The same turns and mirrors carry the whole set onto itself and the rows of a family onto each other. Which other rows belong to the same family as each row named below? List them in the order they appear above.
These 39 rows form 13 families of 3 rows each.
Q151: [  0  27 -17 -18  10 -21 -35   2  36  -4  16 -30 -17   1 -14  11  28   4
   9  11  30 -32 -11]
Q180: [ -7  29 -21  -4  15  -7 -32  -4  35  -7  17 -22 -18  -4 -21   4  27   5
  -5  17  31 -30  -5]
Q927: [-12  16  12  -2  -3  22 -16  -6  41  -5  10 -11   4 -10  -8  15   1  -2
  18 -11  15   3 -14]
Q653: [  1  19   0 -19 -23 -36 -23   8  19  -9  20 -13 -19  -5 -44   7  -5  -6
  -3 -12  30  -3 -18]
Q785: [ -9  29  13   7  -9  20 -19  -1  36  -6  20  -9  -2  -8 -12   8  -9   5
  22 -12  19  -1 -27]
Q478: [ -8  11   5 -22 -22 -28 -24  -3  18 -11  12  -5 -21  -4 -38  18   3  -2
  -2 -12  18   7 -13]
Q490: [ -5  25   8  -1   1  16 -15   7  45   1  17 -17   8  -7  -5  21  -2   0
  23 -14  22  -9 -21]
Q744: [  0  25 -16 -13  10 -14 -29  -2  23  -1   6 -41 -16  -5 -22  -2  22   2
  -2  10  26 -29   1]
Q556: [ -8  18 -13 -16  11 -10 -36 -13  34  -9   8 -25 -19  -2 -14   5  32   2
   7  16  23 -22  -4]
Q684: [ -5  31 -16 -14  17  -5 -27   3  36  -6  15 -31 -12  -3 -13   3  27  -5
  10  23  32 -25  -7]
Q69: [ -2  30   9   1  -7  24  -9   2  39  -3  12 -12   9  -6 -12  19  -3 -10
  18 -12  25   0 -19]
Q932: [ -2  18  -4 -21 -16 -31 -23  11  16  -9  23 -14 -23   1 -47  10  -6  -8
  -4 -13  24  -4  -7]
Q904: [  9  24  -1 -15 -19 -27 -22  13  14  -5  16  -5 -16  -6 -44  20   3  -6
  -6 -12  21  10 -17]
Q32: [-10  26 -18 -17  17  -6 -34 -10  30  -7  15 -23 -20   3 -20  -2  26   0
   8  21  29 -21  -6]
Q984: [-10  19   1 -22 -18 -25 -21   0  14 -10  20  -3 -23   0 -46  11  -4  -4
  -1  -8  24  10 -16]
Q850: [ -1  19   5 -16 -22 -25 -14   7  10  -3  10 -22 -13  -9 -43  11  -9  -2
  -8 -19  21   1  -9]
Q746: [  1  26 -17 -11  13 -10 -33  -1  38  -5  15 -32 -13  -4 -15  -6  23  -2
   8  15  34 -33  -8]
Q72: [ -6  22  -3 -11 -20 -27 -20   6  19 -10  22  -3 -21  -6 -47  17  -2   1
 -15 -12  27   0 -15]
Q507: [ -3  26 -19 -11  19  -3 -32   2  35  -5  18 -32 -15   1 -17  -1  20  -4
   9  13  27 -32   0]
Q535: [ -1  21   4 -22 -23 -33 -21  12  22  -6  20 -10 -15  -2 -37  24  -3  -1
   3 -19  24  -1 -21]
Q166: [  1  24  -2 -20 -20 -27 -19   5  15 -12  15  -2 -25  -1 -42   4  -4   7
  -4 -15  35   1 -13]
Q911: [ -5  26   3 -14 -25 -30 -30   1  14 -12  23  -6 -29  -1 -40   8  -1   6
   2  -7  23  -2 -24]
Q594: [  2  33 -18 -13  10  -6 -30  -5  33  -7  10 -28 -14   3 -15   7  31  -6
   8  19  33 -28  -7]
Q272: [  4  29 -26  -9   5  -3 -28  -1  22  -6  15 -37 -19  -3 -10  -1  25   5
   5  15  35 -23 -11]
Q530: [ -4  28   7   2  -2  24  -8   2  37  -5  12  -6   2  -8 -12   3 -10   6
  17 -17  32  -1 -14]
Q809: [ -6  33 -13  -5   8  -5 -39  -8  33  -8  18 -24 -23   0 -12  -3  24   9
  14  17  27 -29 -15]
Q41: [ -2  24  10   3  -5  19 -11   6  43  -2  17 -15  10 -12 -14   7 -12  -7
  18 -16  26  -4 -20]
Q654: [ -6  22   8   1   0  21 -11   9  37  -3  21 -15   6  -7 -18  11 -16  -9
  17 -18  19  -2 -11]
Q712: [ -4  25  -2 -26 -19 -34 -19  12  16  -9  20 -13 -20  -4 -43  15   2  -8
  -3  -3  29   2 -15]
Q534: [  5  29   4   6   4  24 -14   9  38   2  13 -12   9 -12 -12  16   2  -5
  15  -9  19   3 -17]
Q925: [-10  27   5  11   1  25 -11   2  42  -4  18  -8   6 -12 -16  16  -6   1
   6 -12  23  -4 -16]
Q897: [  9  30 -21 -10  15 -11 -34   4  29  -2  12 -25 -16  -3 -20   6  33  -2
   2  17  26 -21  -7]
Q981: [  2  26   0 -21 -26 -30 -19   5  16  -9  15  -9 -19   1 -43  20   3 -10
  -4  -9  29   3 -16]
Q923: [ -4  24   7   4   2  22  -9   2  33   4   7 -30   9 -13 -11   7  -6  -2
  11 -14  19  -8  -9]
Q2: [  0  27  -1   5 -10  26  -8   6  27  -3  16 -23   3 -11  -6   9  -7   1
  15 -13  28   3 -21]
Q398: [  4  22  -8 -16 -28 -24 -17   8   5  -9  19 -19 -23  -5 -35  11  -3   1
  -6 -12  32   5 -19]
Q470: [  0  31 -19 -11  14  -5 -29  -4  32  -9  10 -21 -21   1 -15  -8  23  10
   6  12  40 -28  -3]
Q711: [ -8  28  12  -3  -5  18  -6  11  39  -3  18 -14   9 -11 -15  16  -8 -10
  18 -10  24   5 -19]
Q8: [-14  24   8  -1   3  27 -13  -3  37  -4  16  -9   4  -6 -14   8  -6  -4
  21  -7  21   5 -17]

The rest of the family of Q72: Q180, Q925
The rest of the family of Q507: Q932, Q654
The rest of the family of Q850: Q744, Q923
The rest of the family of Q166: Q530, Q470
The rest of the family of Q785: Q911, Q809
The rest of the family of Q32: Q984, Q8
The rest of the family of Q594: Q69, Q981

The same turns and mirrors carry the whole set onto itself and the rows of a family onto each other. Which other rows belong to the same family as each row named below? List them in the order they appear above.
These 36 rows form 6 families of 6 rows each.
Q122: [ 15  -4 -21  19   6  -2 -10 -16  -9 -22]
Q188: [ 45 -14 -16  21 -19  -9  -5 -18 -11  -4]
Q770: [ 19  -2 -22  19   2   3 -17 -11  -6 -21]
Q903: [ 22  -7   7  23 -35   9 -12 -12   0   6]
Q816: [ 45 -16 -15  20 -19  -6  -2 -15 -12  -3]
Q844: [ 10  -7  -5  28  -5  14 -28 -28   7  16]
Q804: [ 0 -5 -5 30 -2 -9 13 -7 -7 -2]
Q815: [ 25  -3  10  19 -31   5 -10 -11   6   4]
Q685: [ 22 -11 -23  35   0  -1   4 -20 -14  26]
Q743: [ 19   1  12  20 -27   2  -9  -7   4  11]
Q365: [ 47 -14 -15  17 -19  -4  -6 -15  -8  -2]
Q409: [ 21   4 -15  20   4  -3  -6 -18 -13 -23]
Q210: [ 20 -14 -20  36   4   1   1 -22 -11  27]
Q661: [ 23  -4   7  21 -32   6 -15  -8   2   5]
Q408: [ 19 -15 -14  34   9   4   2 -17  -5  27]
Q671: [ -2  -4  -1  32  -1  -9  11 -10  -4  -1]
Q291: [ 13   0  -7  27  -2  16 -27 -28   4  15]
Q307: [ -2  -7   2  33  -6 -12   9 -11  -2   3]
Q146: [ 4 -4 -4 29  5 -5 17 -9  0  0]
Q208: [ 19   2 -20  18   4  -4 -12 -15  -9 -21]
Q375: [ 46 -12 -15  21 -21  -5  -7 -20  -8  -6]
Q528: [ 17  -2 -17  18   4   0 -12 -14  -7 -23]
Q694: [  1  -4  -4  32   0 -11  14  -9   0   1]
Q886: [ 17  -1  -9  27  -5  15 -28 -30  10   6]
Q99: [ 20 -13 -16  38   2   1   0 -24  -8  30]
Q367: [ 23  -2  11  22 -31   4  -9 -10   4   9]
Q364: [ 18   2 -22  20   4  -3  -7 -14 -11 -21]
Q113: [ 43 -18 -20  17 -15  -8   0 -19  -9  -1]
Q831: [ 20 -13 -20  35   4   0   2 -18  -6  29]
Q150: [ 46 -10 -11  24 -19  -6  -6 -17 -14  -8]
Q967: [ 12  -5  -9  24  -6  15 -28 -29   7  13]
Q532: [ 12 -10  -5  24  -7  18 -28 -27   1  16]
Q643: [ 17 -12 -15  33   4   1   1 -18  -7  32]
Q5: [ 17  -3  -8  26  -3  17 -28 -29   6  13]
Q973: [  3  -6  -5  28   2 -11  16 -11  -3  -1]
Q394: [ 20  -2   7  21 -33   4 -12 -10   4   8]

The rest of the family of Q5: Q816, Q210, Q671, Q528, Q367
The rest of the family of Q409: Q903, Q408, Q146, Q150, Q532
The rest of the family of Q815: Q122, Q804, Q365, Q291, Q99

The same turns and mirrors carry the whole set onto itself and the rows of a family onto each other. Which other rows belong to the same family as each row named below? List them in the order they appear above.
These 40 rows form 5 families of 8 rows each.
Q13: [-12   0  24   5   8   0 -14   3 -16  16  -1  15 -19  -8  -7]
Q17: [  8   0   2 -15 -17   6   4  -1   2 -11  -4  -6  19  11   2]
Q995: [ -4  12  -9   6   5   2   6  18 -22   2 -13  -9 -16   7   6]
Q492: [ -6  13   0  17 -13  -2 -18   0   9  -5  -8  -9 -12  -6 -12]
Q935: [  8   1   2  18  -1  -3  10  10   3  -6  10  -2  -5 -20  20]
Q27: [-11 -10  26  -7 -10  -7  -2 -11  13   9  14   6   8  -6  -6]
Q310: [ 13 -13  -3  12  -1  -8  12   4   5  -7   8   9  -1 -15  15]
Q481: [  4   4  -3  -7 -18   8   0   2   5 -17  10  -4  11  16  -6]
Q125: [ -8  -1  16   4  12  -9  -3   5  -9  28  -8  14  -8 -19  -6]
Q862: [-14  11   2  -7  -3  16  -6   8 -12   7   8   2  11  11 -27]
Q441: [  5  18 -15   1   2   6   9  17 -22  -4 -13   8  -5   2   4]
Q800: [ -2 -13   8 -11  10   9  21  10 -24  -3  13   9   2   5  -7]
Q564: [-26   7  10  -1   0   3  -2  -3 -17  -2  -4   2  -2  17 -26]
Q853: [  9  -8   7   9  -3  -8  17   0   4  -7   5   9 -14 -18  17]
Q460: [-12  -4  13  11  21 -11   1   9  -9  15  -7  15 -17 -14  -4]
Q820: [  3 -18  14 -12   5   8  18   3 -22  10   6   6   9   3   0]
Q758: [ 10   9  -9  -5   6   5   2  16 -19   7 -24   0   1  -2   1]
Q840: [ -5  14   1  13  -6 -10 -20   1  20   0 -10   1  -8  -3  -2]
Q736: [-21  14  13  -8   6   6 -11   7  -9   5  -4   1  -5  17 -24]
Q679: [-16   9  13 -15   3   7  -6   3  -7  15  -9  -3   9  11 -23]
Q279: [ 16  -9   5   4  -9 -10   6   1   0   2  -3   9   1 -19  20]
Q727: [ -6 -15  17  -4   9  18  17   3 -21  -6  10  10   6   6  -2]
Q499: [ -2   5  -3  -5 -16   2   0   5 -10 -26  12 -11  11   5  -1]
Q283: [ -8  19  -9   9  -6 -16 -13   0  13   3  -7  -4 -11  -9  -4]
Q389: [ -7   3  14  12  18  -7  -3   0 -19  19   0  12 -19  -9  -7]
Q143: [-23  12   2  -4   5  11 -15   4 -11   5  -1  -1   7  15 -23]
Q102: [  5  -7  10   8   4 -16   8  -2   5  -5  -7   4 -13 -15  22]
Q982: [-12  -6  12   1  12   1  25   6 -23  -3  15   9   5   4   4]
Q813: [ -2  18   4   0 -12 -11 -17   1  16   6 -18   1   1  -9  -4]
Q74: [  3  12  -7  -6   5   0  13  17 -26  -4 -17  11  -7  -7  -5]
Q392: [ -4   3  -5  -7 -16   9   6   4  10 -22   5  -7  12   6   2]
Q963: [-15   2  15  24  14  -4   7   2  -3  18  -5  10 -17  -8  -6]
Q552: [-12  -8  17   7  -5   0 -11 -13  19   6  16  -4   6   4  -1]
Q280: [ -7 -26  12   0   2  16  17   2 -13  -2   4  14   6   0  -1]
Q379: [-19 -12  23   4   0  -4  -6 -14  14   0  16   0  -2  -5 -10]
Q941: [-13  -5  20  14  -7  -1   3 -11   9  -8  20   8   9  -8 -14]
Q888: [-19 -15  23   3  -6  -3  -3  -7  11   1  18  14   1  -3 -11]
Q285: [ -1  30  -1   0  -1 -14 -16   2   6   4  -4  -7  -7  -4  -6]
Q909: [ 11  17 -14   0  11   2   2  18 -16  -3 -15  -3  -7   4   2]
Q598: [  4   3 -14  -5  -8   1  15   2   8 -15   0  -7  18   4   1]

The rest of the family of Q963: Q995, Q492, Q935, Q564, Q499, Q982, Q941
The rest of the family of Q102: Q13, Q862, Q74, Q552, Q280, Q285, Q598
The rest of the family of Q379: Q441, Q853, Q727, Q283, Q389, Q143, Q392

